In the data rows, 128 means zero.
Here are some numbered points:
[151 100  94 163 123 150 112  99  91 155 148 146 106  90 129 100] 0
[151 123 121 114 154 156 155 142 116 140 158 120  99 157 151  98] 1
[110 147  96 125 157  92 155 153 152 114 157 156 102 143 108 103] 2
[145 146 159 147 132 112 156 101 150 166 103  98 150 105 156 135] 3
[143 112 110 159  95 136 111  93  92 161 134 135 103  89 141  96] 4
[142 146 152 164 101 120  92 114 100 150 151 144 116 153 107  95] 5
[156 156 166 158 110 123 100 111 125 145 150 170 103 155 151 132] 6
[ 78 129 158 148 102 148 165 152 109  95  86 116 139 119 105 168] 7
[126 128 149  97  98  96 144 128 159  95 108 171 111 123  90 155] 8
[ 95 136 123 142 159  93 141 111 153 162  99 138 121 147 146  95] 9
[ 91 141 125 127  93 154  87 114 153 108 113 154 168 148  91 163] 10
[126  85 142 164 143 150 154 140 152 144 148 172 110 158 135 113] 11
[ 98 152 155 141 102 120 127 114 146 154 150 105 158 109 156 164] 12
[142 110 102 162 105 144 125 106  92 158 136 138 105  94 151  98] 13
[147 135 156 106 154  93 158 105 149 158 104 102 108 148 152 125] 14
[129 116 151 100 121 107 104 106 138 111 114 149 150 150  98 142] 15
[142 121 164 124  90 154 150 132 154 101 160 141 109 137 135 144] 16
[ 98 147 121 135 155 120 115 126 151 125 155 140 103 128 141 100] 17
[104 110 110 144 150 143  97 118 137 161 105 129 158  88 154 153] 18
[137 148 143 111  99 162 148 128  91  95 158 103 170 156 105  95] 19
[ 83  89  98 133 161 100 155 137 118 111  96  99 105 136 105  96] 20
[154 109 123 164 122 130 158 139 109  89 110 146 100  95 149  97] 21
[109  88  90 104 157  92 155 154 100  93  99 141 102  91  92 109] 22
[144 152 158 109 157 100 155 153 138 156 101 105 108 154 152 139] 23
[154 124 151 137  92 137 150 105 101  98 102 124 111  95 152  99] 24
[101 141 136 102  98 160  92 113 149 130 117 156 160 125  93 153] 25
[116 147  92  95 155  95 143 160 160  97 160 159 125 142 153  96] 26
[146 139 131 130 150 158  91 160 116 166 159 121 124 146 127 139] 27
[145 147 116 102 145 112 153 124 103  90 106 111 160 146 155 161] 28
[150 144 154 101  93 103 144 150 115 106 150 102 129 153  88 155] 29
[150  90 117 100 159 130 103 115 145 144 137 115 151 147  94 145] 30
[131 118 108 106 129 144 115 137 156 151 111 100 128 139  91 102] 31
[146 148 125 160 121 120 105 156 129 148 160 113 101 113 124 101] 32
[155  82  93 164 157 158 157 150  90 105 159 157 100 104 131 142] 33
[151 146 160  98 156  96 158 139 143 161 103 101 106 154 156 139] 34
[142 143 140  96 138 144 147 114  84 158 105 115  96 122 117 155] 35
[148  88 143 125 120  94 151  98 155 157 144 133 159 103 134 135] 36
[151 118 116 161  86 155 152 159 118 124 141 103 101  88 145 109] 37
[ 90 148 163 105  93 118  86 107 143 102 103 172 103  98 109  97] 38
[150 149 135  97 105 154 143 142 112 104 121 109 143 155 101  95] 39
[144  82 102 144 157 126 153 154 158 139 157 171 102 155 119 105] 40
[154 115 145 107  90 161 143 100  92 105 129 102 129 140 137  94] 41
[120 148 119 131 159 113 103 135 154 160 141 112 152  89 134 163] 42
[153 124 104 160 150 150 153 156 116 120 160  99  98 117 128 137] 43
[148 144 159 122 159  97 132 109 158 144 159 102 151 151  96  98] 44
[152 135 144 103  93 102 148 151 117 100 144 110 135 150  92 150] 45
[ 88 127  97 102 115 154 101 155 119 163 111 127 129 142 152  99] 46
[136 143  94  94 137  91 152 154 153 110 153 169 140  98 135 119] 47
[144 147  97 150 160 150 147 160  97 112 143 105 118 130 118 154] 48
[ 94 146 147 151 149 160 112  94 148 102 105 126 160 121 157 119] 49
[114 151  94  97 153 126 149 150 156 112 102 169 106  88 154 102] 50
[134  98 154 125 155  93 108 107  93  97 134 119 113 130 133  95] 51
[155 111 148 121 158  95 141  98 158 154 159 104 160 153 115 112] 52
[151 147 161 163 122 132  99 110 133 133 153 171 109 156 146 141] 53
[101 113 101 135 158 153 146 130 115  97 117 114 147 104 153 163] 54
[150 144 153 101 115 135  90 142  93 105  96 103 141 134  90 151] 55
[131 145  98 148 142 149 159 136 162  98  93 105 146  87 152 159] 56
[143  86 104 154 128 153 160 109  88 112 164 147 107  89 137 119] 57
[153 158 121 125 153 121  94 117 104 166  88 105 117 131 148 146] 58
[108  87 163 107 110 111  94 103 145 142 147 144 102 112  99 161] 59
[ 90 151 117 162 132  89 161 150 129 144 157 115  96 110 155  96] 60
[145 126 133  96 156 114 128  95 135 159  93 163 100 148 155 110] 61
[106 151 148 152 154 159 105 143 152 152 111 128 165 156 151 116] 62
[151 147 157 104 158  99 154 141 147 161 100 101 110 155 155 136] 63
[151 145 164 151 139 122 154 103 151 160  97 104 146 115 156 131] 64
[113 139 104 152 154 153 135 140 162  86  93 105 156  92 141 169] 65
[136 153 108 133 125 119 149 133 111 126 114 127 108 152  86 137] 66
[119 146 139 157 112 151 156 136 115 115 157 102 103  87 125 101] 67
[150 112 160 138 159 120 111 130 104 154  93 115 162 100 158 130] 68
[155 151 160 145 145 107 156 100 157 160 121 105 149 138 147 113] 69
[110 127 147 110 120 129  92 144  86 104  89 110 115 146 159 158] 70
[140 148 103 157 158 158  90 132 112 162 128 106 120 102 154 133] 71
[152 145 156  99 142 157  97 125 145  96 159 133 145 155 156  93] 72
[109 147 154 162 107 158  94 122  98 155 152 151 133 138 133 129] 73
[ 98 151 154 137 100 112 122 117 150 157 153 112 153 107 158 166] 74
[ 81 119 137  97 161 154 140 146 155 108 126 162 108 141 158 130] 75
[125 107  90 152  90 105 150 103 141  92  92 121 111 123  93 163] 76
[157 104 128 163 107 134 157 127 106  99 118 147 103  95 149  95] 77
[148 149 146 118 157 157 102 148 151  97 161 127 102 136 158 102] 78
[138 118 114 107 132 144 113 134 152 155 115 100 126 146  88 102] 79
[ 99 123  98 113 145 152 125 154 155 161  94 163 103  92 152 110] 80
[ 87 146 106 160 104 138  99 103 108 163  98 102 105 152 102 138] 81
[154 118 100 131 153 146 138 153 104 143 147 105 111 120  93 143] 82
[141 103 135 162 103 107 118  99 158 105 127 119 150 140 149 149] 83
[131 123  99 103  99  87 125 152 139 107 151 164 114 138 112 152] 84
[153 135 110 144 151 153 145 154  93 124 141 101 107 144  95 157] 85
[155  82 102  96 108  97 128 152 146 123 148 168 150 153 108  96] 86
[ 89 154 100 114 124  87  99 121 153 160 150 168 139 109 156  99] 87
[ 88 136 121 162 116 147  88 112 111 161 121 102 111 140 111 142] 88
[153 151 160 145 141 103 157  97 153 157 116 103 143 119 151 125] 89
[126 121  94  95 129 159 105 147 115  94  93 145 155 123 132 142] 90
[149 144  96 104 102 123 140 140 121 123 136 101 112  94  99 103] 91
[ 92 150 123 152 150 147 126 115 153 102 123 103 167  89 140 164] 92
[144 146 128 138 154 142  90 157 109 161 160 127 119 147 143 136] 93
[146 148 128 134 149 160 113 150 148  94 160 115 100 155 149 100] 94
[140 122 159 161 106 114 128 129 101  94  93 139 101 152 156  98] 95
[139 105 109 150  97 144 136  87  90 152 142 145 104  80 137  97] 96
[140 141 110 148 160 128  89 161 115 155 157 136 112 141 154 156] 97
[101 138  96 113 156 131 138 158 151 151 118 168 102 109 156  99] 98
[109 148 148 112  92 148 153 159 117 115  96 146 112 139  89 158] 99
[141 142 149 145 154 124  99 161  94 155 158 107 111 151 160 136] 100
[144  98  92 144  93  93 126  92 143 101  97 125 106 115  94 159] 101
[120 127 120 101 158  98 101 158 156  98 159 163 147 151 155  99] 102
[ 86 144 133 126 121 131 109 109 125 157 126 106 158  89 138 142] 103
[134 137 118 130 131 152 106 161  91  97 122 102 101 156 156 105] 104
[ 92 148 160 100  92 133  96 108 108 105 161 151 117 114 140 118] 105
[156 152 153  99 155  95 159 139 146 160 106  99 104 151 159 134] 106
[123 143 137 158 109 154 156 138 115 115 155 103 102  88 126 104] 107
[ 87 134  97 164 146  92 153 161 139 161 157 105 102  95 153  98] 108
[ 92 140  99 136 130  94 146 158 152 124 154 131 144  91 153 117] 109
[125 105 118 144 104 154 153 105  90  94 166 127 124  88 140 117] 110
[ 87 142 115 153  98 144  86 159 142 145 150 108 170 124 154 146] 111
[ 89 109 136 160  93 141 156 118 121  96  94 106 158  95  98 157] 112
[ 95 135 151 162 102 141 121 119  93 111 162 125 155 102 149  96] 113
[119 147 135 109 106 135 118 104 124  99 150 134 121 127 156 131] 114
[136 139  93 101 153 102 157 160 152  98 158 162 127 109 142 102] 115
[144 150  92 115 160 103 109 140 148 157 153 128 168 137  89 164] 116
[ 88 152 157 106  91  95  88  93 148  94  95 170 116  89  91 136] 117
[121 151 125 157 157 138 107 131  90 158 119 147 133 153 154 151] 118
[147 149  92 116 160 107 100 128 144 150 155 131 168 140  95 162] 119
[154 148  93 143 155 123 127 122 141 163 127 150 167 147 103 163] 120
[154  90 142 150 107 130 156 111  96 100 112 150 103  93 154 105] 121
[147  85 106 137 128 157 153 112  90  94 161 150 121  89 128 135] 122
[135 135 111 150 161 131  88 162 115 155 156 136 115 143 144 162] 123
[150 130  96 121 154 142  99 156 128 185 140  79 126 119 117  94] 124
[141 148 103 157 158 159  90 131 112 162 128 106 121 103 153 133] 125
[ 99  95 131 142 158 123  91 103 122 136  99 105 132 129  89 137] 126
[150  79  97 151 119 157  94 130  91 138 129 160 106 156 113 166] 127
[103 136  99 148 112 119 153 138 141 161  98 130 156  90 113 135] 128
[142 119 160 153 115  95 156 105 141 162 160 112 170  99 143 136] 129
[115  96 159 119 160 101 144 133  98 137 122 106 136 150 125 161] 130
[134  94 109 153 120 152  98  94 117 111 154 102 102 148 142 104] 131
[ 86 149  94 102 131 138 116 157 156 101 149 169 101 131 157 164] 132
[132 111 108 107  93  92 139 151 144  97 116 170 132 143 119 122] 133
[ 90 145 151 156  87 132  98 158 136 154 161 109 166 147 156 149] 134
[141 116 127 144  92 142 118  95  92 151 145 126 103  94 141  96] 135
[130 144 156 138 124  90 154 110 147 132 154 117 157 105 110  96] 136
[145 129 101 148 121 159 132 160 140 100 159 103 104 123 142  95] 137
[143 107 118 164 129 132 140 150 112  97 109 131 107 124 151 100] 138
[ 87 147 157 151  92 128 101 149 140 153 156 111 167 136 157 160] 139
[153 147 163 117 145 112 155 112 158 157 133 113 127 114 147 127] 140
[ 93  84 147 110 158 107  88  93 129 121  96 101 114 151  89 145] 141
[138 130 112  97 123 149 110 141 161 148 110  97 137 137  90  99] 142
[153 131 121 141 143 158 151 148  95 138 152 102 103 153 101 147] 143
[153 140 153 149 148 115 101 155  92 149 159 102 101 156 156 131] 144
[ 89 123 132  96  94 120 150 132 142 109  92 163 132 154  89 150] 145
[153 129 137 111 155 158 105 139 150 103 159 106 132 126 135  96] 146
[ 84 135 110  96 139 103  94 114 133 161 128 175 128 108 158  82] 147
[155 116  92 108 156 134  99 104 137 146 156 102 115 118 110 163] 148
[116 101 144 111 128 130 134 114 142 141 160 154 169 154  90 162] 149
[111 155 100 162 153 131  94 139  91 147  91 167 116 159 136 160] 150
[ 94 114 101 160 119 153  93 160 148 143 129 143 169 103 156 147] 151
[138 123  99 130 160 115 126  98 138 116  95 131 156 147 108 164] 152
[ 89 138  98 161 139  91  91 156 145 162 155 115 163  94 135 145] 153
[ 92 157  93  89 144 146 107 160 163  98 136 166 109 116 157 163] 154
[144 110 112 160  95 138 118  94  93 160 145 127 105  90 145  96] 155
[120 103 128 109 129 121 155  99 150 131 152 162 166 138  97 164] 156
[160 156 157  99 128 120  99 134 135  92 140 112 146 153 131 112] 157
[100 143 116 112 157 135 151 144 163 144  93 154  97 153 143 160] 158
[153 112 115 114 139 121 152 101 155 154 159 104 134 142 131 139] 159
[137 141 158 132 115 131 117 102  91 146 152 105 106 117 155 114] 160
[140 151 156 112 110 124 111 104  93 103 156 123 114 147 159 119] 161
[111 130  98 133 159 149 150 144 156  96  99 106 154  87 147 168] 162
[124 131 159 104 100  95 105 146 150 155  95 145 121 128 113 149] 163
[162  79  88 171 147 154 117 163  95 114 139 158  95 148 121 156] 164
[135 122 111 111 126 145 112 140 155 150 111 102 125 141  88  98] 165
[106  89 121 134 124  94 141 162 159 151 139 159 120 154 153 101] 166
[ 91 119 143  96  92 159 151 135  91 155  97 161 167 107 139 145] 167
[ 97 128 106 105 156  94  95 104 123  96  96 115  99 130  90 107] 168
[ 92 104  96 160 111 153 126 116  93 156  95 119 104 146 101 150] 169
[129 132 157 136 106 134  91 145  91 139  94 105  99 154 158 164] 170
[152 139 155 156 114 148 119 100 116 125 152 103 116 129 115 150] 171
[153 139 128 100  99  95 154 148 128 100 151 125 135 139  98 150] 172
[122 100 135 115 127 145 144 112 139 125 161 149 168 155  94 163] 173
[147 126 100 107 119 134 125 141 117 127 115  97 114  96 115 110] 174
[148  83  94 158 157 161 123 160  93 111 136 155 103 119 109 156] 175
[152 148 157 100 155  97 157 137 147 161 105 101 106 153 155 134] 176
[ 89 154 157  89 103 110 105 123 138  93 105 166 108  89 114 128] 177
[ 81 156 152 164 160 157  96 109 155 113 124 114 146  86 132 167] 178
[131 132 148  99  97  95 146 131 158  96 114 170 112 125  93 145] 179
[152  78 154 105 125 104 112 112 168 173 166 162 113 126  88 114] 180
[154 143 111 119 145 156 100 159 118 159 159 113 119 154 104  95] 181
[ 87 146 160 161  98 102 147  97 102  97 122 112 120 118 153 108] 182
[ 87 148 161 106 124 142  93  92 152  96  93 159 102  94 116 126] 183
[101 156 107 131 162 129 142 137 146 133 149 144  98 149 152 101] 184
[ 88 146 153 161  95 142 100 124  91 107 153 122 152  99 146  94] 185
[121 145 159 164  94 130 156 123 123 109 103 171 141 154 154 159] 186
[135 127 111 131 160  92  92 153 154 162 105 166 168 156 136  96] 187
[153 130 104 163 132 158 154 100 153 125 110 115 119 152 143  97] 188
[158 130 138 107 103 160 127 154 146 161 109 104 130 156 101 124] 189
[152 147 141 165 148  96 119  95 116 140  95 101 167 152 143 124] 190
[115 137 151 157 100 134  88  93 134 161 142 102 119 150 115 130] 191
[150 115 157 163 135 116  91 111  94 130 156 104 116  91 145 101] 192
[136 127 122 110 118 143 117 146 155 145 112 104 125 141  93  98] 193
[ 86 153 125 148 158  93 154  97 149 138 150 157 164 152  87 134] 194
[ 90 130 135 103  95 101 102 132 119 129 147 154 118  96 146 113] 195
[151 107 121 160 127 136 152 146 109 100 113 145 104 112 155  98] 196
[130 149  94 162 153 117  89 155  92 138 108 151 104 153 145 161] 197
[135 114  91 162 113 142 157 137  89 112 160 127  98  90 160 102] 198
[144  93  89 145 142 165  99 134 102 114 129 144 104 156 124 153] 199
[ 87 108 144 150 100 149 154 113 111  95  99 108 164 100  93 149] 200
[ 86 148 154 151  90 130  95 154 137 153 159 112 168 143 156 155] 201
[152 149 158 103 125 116 102 142 132  95 115 110 140 153 111 128] 202
[116 135  94 106  95 102 151 160  90 132 159 115 120 140 111  95] 203
[149 103 157 100 103 121 137 103 156 121 137 109 104  98 143 102] 204
[113  81 113 164 111 132 158  95 132 113 121 102 149 143 111 151] 205
[156 146 156 145 154  95 166 122 158 145 117 107 154 113  96 132] 206
[143 140 149  96 100 149 149 165 124  99  92 124 161 145 145 158] 207
[107 133 122 162 105 155 147 138  96  99 137 112 121 118 165  94] 208
[129 148 160 130 124 108 154  93 152 156 136 107 144  88 153 146] 209
[ 94 151 157 113 135 142  90 155 125 101 158 161 104 135 137  96] 210
[134  99 149 104 103 156 164  97 102 103 118 158 138 120 108 105] 211
[134 129 156 139 152 133  91 162 103 132  91 127 104 133 160 114] 212
[ 93 102 160 138 106 153 160 112 105  96 113  98 160 104  92 152] 213
[154  94 158  97 124 136 143 160 158 132  93 138 112 137  96 153] 214
[157  91 125 129  99 112 123 124 159 117 152 138 166 152 120 119] 215
[ 87 152 130 149  95 142 103 144  93 104 117  96 130 121 141  93] 216
[154 150 157  96  92 160 147 144 127  96 130 113 156 155  93 127] 217
[130 133 160  99 104 158 110  98  92 121 104 102 118 155 129  95] 218
Which three points above are nearest to each new point by angle? Their numbers follow each, nearest first.
[155 150 145 163 152  93 117  98 112 145  93 101 169 151 146 124] 190 69 89
[137 109 152 109 102 158 153  92 100  99 121 159 141 132  97 113] 211 41 19
[100 107  95 108 148 112 143 116 157 116 122 170 152 128 116 165] 156 152 149
[138 118 147 106  93 157 158  95  96 105 117 143 147 137  99  99] 211 41 19
[146 152 164 128 147 100 123 101 160 147 151 103 159 155  88  99] 44 52 136
[ 99 146 156 108 152 157 124 161 140  95 158 160 100 154 128  95] 210 78 75
[ 93 131  93 154 158 129  94 159 136 160 158 103 148  88 158 132] 153 42 151
[152  90 147 113  98 120 124 159 157 105 110 144 103 148  87 161] 214 8 179
[ 85 150 140 161 157 157 103 111 155 105 136 129 138  90 110 164] 178 92 65
[156  86 160  94 124 120 135 153 153 115 103 150 129 140  89 162] 214 8 179
[143 149  92 111 101 114 128 104 117 142 110 118 100 150 106 163] 66 101 76
[115 143  95  95 159 111 141 148  99  95  99 140 167 126 157 161] 28 90 54
[149 143 158 161 129 107 124  99 156 160 132 105 167 156 140 101] 69 190 89
[109  83 131 109 124 163  83 155  86 153 108 158 133 128 117 161] 127 167 199
[128 115 102 160 109 148 154 115  87 122 154 119 102  94 154 106] 198 110 57
[102 110 103 140 157 154 143 128 120  99 118 117 151 110 145 160] 54 162 65
[124  84  93 112 158 111 156 163 103  98 124 136 110  98 117 138] 22 33 175
[138  82 145 150 150 159 152 111 145 126 106 107 169 142  95 149] 205 213 173
[123 105 149  97 137 149 134 160 153 125 126 162 102 130 150 154] 75 214 158
[135 134 129 111 150  94  93 150 136 154  95 165 169 154 121  96] 187 102 147
[ 86 147  96  97 117 117 157 132 157 152 143 169 115 139  96  95] 2 98 87
[ 93 151 127 157 142 140 119 117 150 107 133 104 169  89 135 160] 92 178 65
[ 91 102 162 162 101 159 149 133 144 132 151 167 120 147 163  92] 11 166 208
[128 127 151 119 135 159 108 104 119 136 108 108 103 154 158 116] 218 170 212
[120 140 140 103  94 121 127  98  96 109 148 104 144 150  90 119] 19 29 45
[143  83  93 147 117 161  90 124  92 136 131 156 110 152 112 161] 127 199 164
[138 121  97 126 159 118 127  98 144 113  96 126 155 145 107 165] 152 120 30
[124 131 160 109 125 157 104  92 109 139  92 106 107 154 154 101] 218 41 160
[142 140 153 136 155 143 101 158 101 155  96 130 101 124 151 122] 212 58 100
[ 96 141  96 148 144 105 128 150 143 161 132 114 102 109 133  96] 108 60 98
[102  79 160  95 102 122 136 102 127 137  93 134 103  81 160 103] 204 121 24
[124 145 122 119 157 120 116 120 162 155 139 105 133  89 131 161] 42 209 148
[158  84 160 101 133 106 141 152 156 110  98 139 130 142  83 167] 214 8 179
[142 153  98 107  96 142 148 135 134 107 153 114 118  89 103  94] 91 174 107
[155 148 126 104 108 145 152 155 118  91  91 114 161 152 119 156] 207 217 28
[137 145 133 100 125 127 150 117 106  99  91 105 167 153 149 147] 28 207 70
[153  93 119 145 104 113  90  98 141 137  92 106 104  87 116 135] 101 4 76
[145 142 160 127 159 113 129  97 156 131 157 103 160 150  89 109] 44 52 136
[135 149  95 107 158  93 113 105 145 111 147 109 101 132 114 120] 168 148 2
[110 132 109 160 103 152 142 139  91  94 151 111 117 114 156 106] 208 198 110
[153  82 158  96 121 111 131 146 151 108 111 152 135 140  87 162] 214 8 15
[124 113  94  94 126 156  94 154 132  95  93 154 142 129 143 146] 90 154 132
[ 94 151 131 142 142 153  97 155 148 159 118 138 152 156 156 126] 62 111 201
[ 95 129 112 107 159  99  93 108 116  97  94 111 101 118  93 107] 168 141 126
[109 142 100 108 129 103 110 104 100 157 155 101 167 112 141 152] 103 153 42
[136 111  94 163 114 153 143 150 101 114 157 115 107  86 164  97] 198 37 208
[153 149 158 134 102 134  96 117  99 108 110 100 104  95  95 130] 55 171 24
[130 122 156 110 137 157 100  95 109 138  96 104 107 159 158 114] 218 170 70
[124 154 154 156 158  98 110 105 130 149 103  98 164 149 134  92] 190 69 89
[155 134 142 136 159  98 153 153 156 134 127 155 145  93  91 109] 206 136 47
[108 139 105 163 105 153 134 148  94  98 144 108 127 102 157 104] 208 198 216
[153  85 132 100  99  97 124 158 157 142 161 166 152 141 105  85] 86 215 180
[150 150 154 108 152 152  93 143 146  95 159 128 115 133 157  99] 78 72 146
[117  88 141 137 135 116 128 138 147 161 161 105 154 144 123  98] 52 44 166
[147  79  94 151 120 160  93 128  93 139 129 154 109 149 111 161] 127 199 164
[151 134 111 120 168 126 123 107 126 128  90 133 158 148 107 156] 152 120 119
[148 125 156 156 150 137  93 157 102 126  92 135 100 154 154 113] 212 95 170
[125 129 150 124 135 160 113 108 121 131 115 109 102 155 153 116] 218 170 104
[101  85 106 163 123 123 156 106 132 105 103 106 166 136 133 159] 205 112 200
[106  90 131  98 151 123 117 123 132 112 118 101 134 157  93 150] 141 30 126
[117  90 155  98 121 105 100 103 153 156 156 154 101 118 105 161] 59 180 149
[ 91 108 152 105 158 154 123 147 149  93 146 168 112 134 151 107] 75 210 102
[ 94 145 115 127 160  93 154 114 154 150 140 172 147 132  97 135] 194 156 2
[156 149 129 118 120 156 149 139 102 151 161 102 103 143 110 135] 143 85 82
[154  84  93 163 148 158 152 145  90 122 160 152 102 102 135 131] 33 57 175
[145  83 139 139  93 137 122 160 153 106 110 141 105 149  90 148] 214 8 179
[100 137 144 137  98 115  88  96 144 161 130 124 137 158 101 115] 191 81 88
[142 149 161 102 115 130 110 103  93  99 135 115 124 151 148 129] 161 218 114
[ 92 104 142  98 159 151 134 143 151  99 136 169 116 146 157 107] 75 102 210
[107  99  97 106 108 125 154 128 151  92 110 150 166 150 151 117] 133 86 145
[114 154 158 101 157 102 107 105 126 118 117 143 128 142  92 149] 15 141 117
[155  92 155  99 114 110 138 156 159 127 100 147 108 142  90 159] 214 8 179
[147 141 127  99 129 123 149 114 106 102 103 102 162 152 150 154] 28 207 152
[139  98  95 153 147 146 127 147 139 110 161 111 108 108 156  99] 137 198 43
[ 94 139 146  97 102 103  90 133 120 129 130 156 116 104 138 126] 195 177 105
[158 100 153 115 141 130 157 155 152 139 103 119 129 148  93 112] 214 189 193
[103  99  96 125 160 142 148 145 112  97 117 122 136 104 135 158] 54 162 65
[133 113 151 101 100 156 153  94  99  97 122 153 142 131  97 106] 211 41 19
[151 148  93 157 145 136 128 128 143 162 123 162 157 146 107 163] 120 119 116
[ 80 137 163 156 115 113 151 150  97 144 141 119  95  79 172  77] 60 67 108
[ 86 133 132 109 101 107 100 142 117 124 153 153 118  98 156 102] 195 105 147
[155  93 107 159 150 152 156 156  96  99 159 133 112  91 120 153] 33 175 122
[146 130 160 163 135 132  95  95 107 144 155 102 109  92 141 107] 192 160 135
[148 148  95 145 154 128 122 134 143 161 133 155 161 143 102 158] 120 116 119
[155 133 110 115 145 155 106 154 136 156 144 111 119 150  90  96] 181 79 165
[147 149 148 157 159  83 120 101 115 140  92 104 169 151 150 120] 190 69 89
[ 88 143 113 159 109 133  99  97 108 163 102 101 115 160  91 140] 81 88 169
[ 98 130  98 144 152  98 154 154 142  99 132 118 154  93 157 121] 109 162 108
[146 150 158  97  96 101 110 148 155 149  98 137 104 134  99 151] 163 8 179
[ 98 117  99 108 154 101 118  97 133 110  98 113 106 151  94  98] 168 20 141
[155  87 160  97 121 114 140 152 157 116  98 141 121 147  89 161] 214 8 179
[142 110 155 166 114 117 136 125 101  91  94 149 103 148 157 103] 95 138 196
[136 144 119 101 158 138 123  96 144 152 156 103 105 105 137 160] 148 159 42
[155 141 119 102 151 115 146 104 120 146  86 172 105 144 136 143] 61 158 35
[152 146  95 153 145 138 128 129 145 163 134 159 154 144 105 164] 120 116 119
[154  90 100  88 111  98 120 161 151 124 153 164 153 146 112  94] 86 133 215
[151 149 154 116 124 123 121 147 120  93 109 106 124 153 107 141] 202 55 29
[106 142 151 136 111 110  89  92 134 161 129 110 128 160 100 131] 191 88 81
[110 118 141 121  87 156 151  85 115  87 151 100 143 153 156 100] 41 19 114
[141 111  93 158 128 149 148 156  97 104 158 124 104  90 154  94] 198 37 57
[118 151 140 111  94 125 110  87 107 128 133 100 127 156 104 101] 218 191 41
[114 101 124 143 106 147 153  94  92  93 159 138 126  90 142 116] 110 57 122
[114 111 125 140 148 116 145 116 102 124  94 100 158 115 103  97] 20 126 200
[110 113  96 137 158 153 150 130 109  96 132 117 140 106 157 169] 54 162 65
[ 89 147 147 104 156 159 144 165 153  95 151 156 104 162 146 136] 75 132 154
[119 123 158 129  91 151 133 133 149  98 161 146 113 127 142 125] 16 114 105
[160 158 157 102 127 121 100 138 132  92 136 110 140 147 131 113] 157 202 72
[ 93  97  94 163 115 160 109 126  90 161  93 110 103 156 107 157] 169 81 88
[126 130 151 123 137 159 109 104 121 133 112 109 102 156 153 118] 218 170 212
[121 127  95 114  97 109 149 159  89 138 158 119 118 134 129  94] 203 91 198
[140 122 162 127 108 115 144  97  98 118 101 113 114 100 173 123] 24 121 182
[151  94 144 120  96 120 123 160 157 105 109 137 102 147  89 163] 214 8 179
[150 153  96 139 156 122 122 131 149 159 138 150 167 143  99 162] 120 116 119
[126 133 155 106 101  94  99 104 157 153  98 127 100 136  88 147] 163 59 117
[132 104 145 100 106 156 154  92  98  98 123 154 138 125  97 109] 211 41 19
[138 118 149 103  86 145 151  96  94 101 156 127 143 135 129  97] 41 19 211
[ 94 147 153 152 154 161  98  93 148 105 101 123 158 111 154 118] 49 178 92
[126 130 152 120 135 161 115 102 119 133 119 110 104 150 153 118] 218 160 161
[154 150 154 157  93 147  88 124  92 160 156 135 119 149 115 101] 5 73 6
[151 147 111 163 135 146 149 127 149 157 109 160 152 133 116 158] 120 128 152
[143  82  97  97 120 102 137 154 150 116 147 165 152 156 126  98] 86 133 215
[154 153 152  95 149 158 104 111 148  90 156 134 148 153 153  96] 72 146 157
[153 142 137 116 109 155 152 142 103 151 158 104 106 151 103 138] 143 85 29
[ 99 122 142 122 118 131  98 149  89 114  90 111 118 145 163 153] 70 170 212
[ 82 119 140  98 102 101  96 152 118 123 150 150 129 102 159 121] 195 105 147
[109 138 150 134  99 117  87  96 148 157 141 120 144 152 103 114] 191 5 88
[ 97 150 157 115 137 145  89 156 124 102 157 161 104 136 134  96] 210 78 105
[150  93 148 114 100 117 123 160 157 107 107 143 101 143  89 163] 214 8 179
[136 138 119 118  95 132  97 141 102 127  99 105 142 150 109 138] 55 170 70
[ 93 119 105 153 117  90 145 165 152 137 144 123 164 106 151 123] 109 153 108
[ 97 146  97 131 151 102 155 138 152  92  90 165 101 148 123 166] 158 132 145
[154 145 117 119 142 159 109 162 114 162 160 117 125 150 104  96] 181 27 124
[154 151 155  98 145 151  96 126 148  94 159 130 143 154 156  96] 72 157 78
[137 154 100 156 160 124  91 145  91 143 114 126 100 146 148 150] 197 150 97
[113 145 141 165 144 154 127 112  95 151 109 169 147 149 163 148] 118 150 73
[ 88 105  97 157 111 149 109 130  93 161  91 132 109 153 104 158] 169 81 88
[105 130 137  92 129 117 101 110 132 122  98 144 142 150  96 143] 15 145 25
[ 88 132 155 154 159 149 102 106 154 141  93 127 120 126 158 169] 178 49 18
[ 95 141 102  95 155 111 146 135  90 100  99 121 165 132 148 160] 28 54 90
[ 83 144  92 155 101 133 108  89 115 154  97  97 104 155  88 129] 81 88 169
[154 103 159 103 103 120 138 156 157 116  99 138 100 145  90 157] 214 8 179
[154 117 144 142  96 140 155 112 101  95 102 128 110  93 149  96] 24 121 77
[ 88 106 148  96 153 146 127 150 150 111 132 167 112 133 155 124] 75 132 210
[131 124 153 122 138 156 105 102 123 139  99 104 102 153 155 119] 218 170 212
[155 157 140 156 115 155 142 122 106  99 159 107  98 132 152 152] 171 43 161
[139 112 152 132  92 146 131 144 151  95 158 138 106 136 117 143] 16 179 45
[ 87  98 162 123 142 155 141 156 151 102 162 156 109 142 159 105] 75 210 11
[146 152 126 136 147 159 119 146 146  93 162 112  99 156 145 101] 94 78 137
[151 107 158  96 113 134 154 158 156 141  93 120 100 152  90 113] 214 189 193
[ 90 121 105 153 123  95 145 160 150 134 145 121 154  97 148 122] 109 108 153
[ 96  93  94 130 148 112 140 139 109 104  95 108 118 152  89  93] 20 22 168
[163 145 142 105 133 151 108 115 148  99 165 137 146 155 156  94] 72 146 157
[123 135  87 170 151 110 103 151 172 151 133 152 162  90  91 106] 153 187 128
[154  83  96 162 158 158 156 150  90  98 160 158 103  94 115 153] 33 175 122
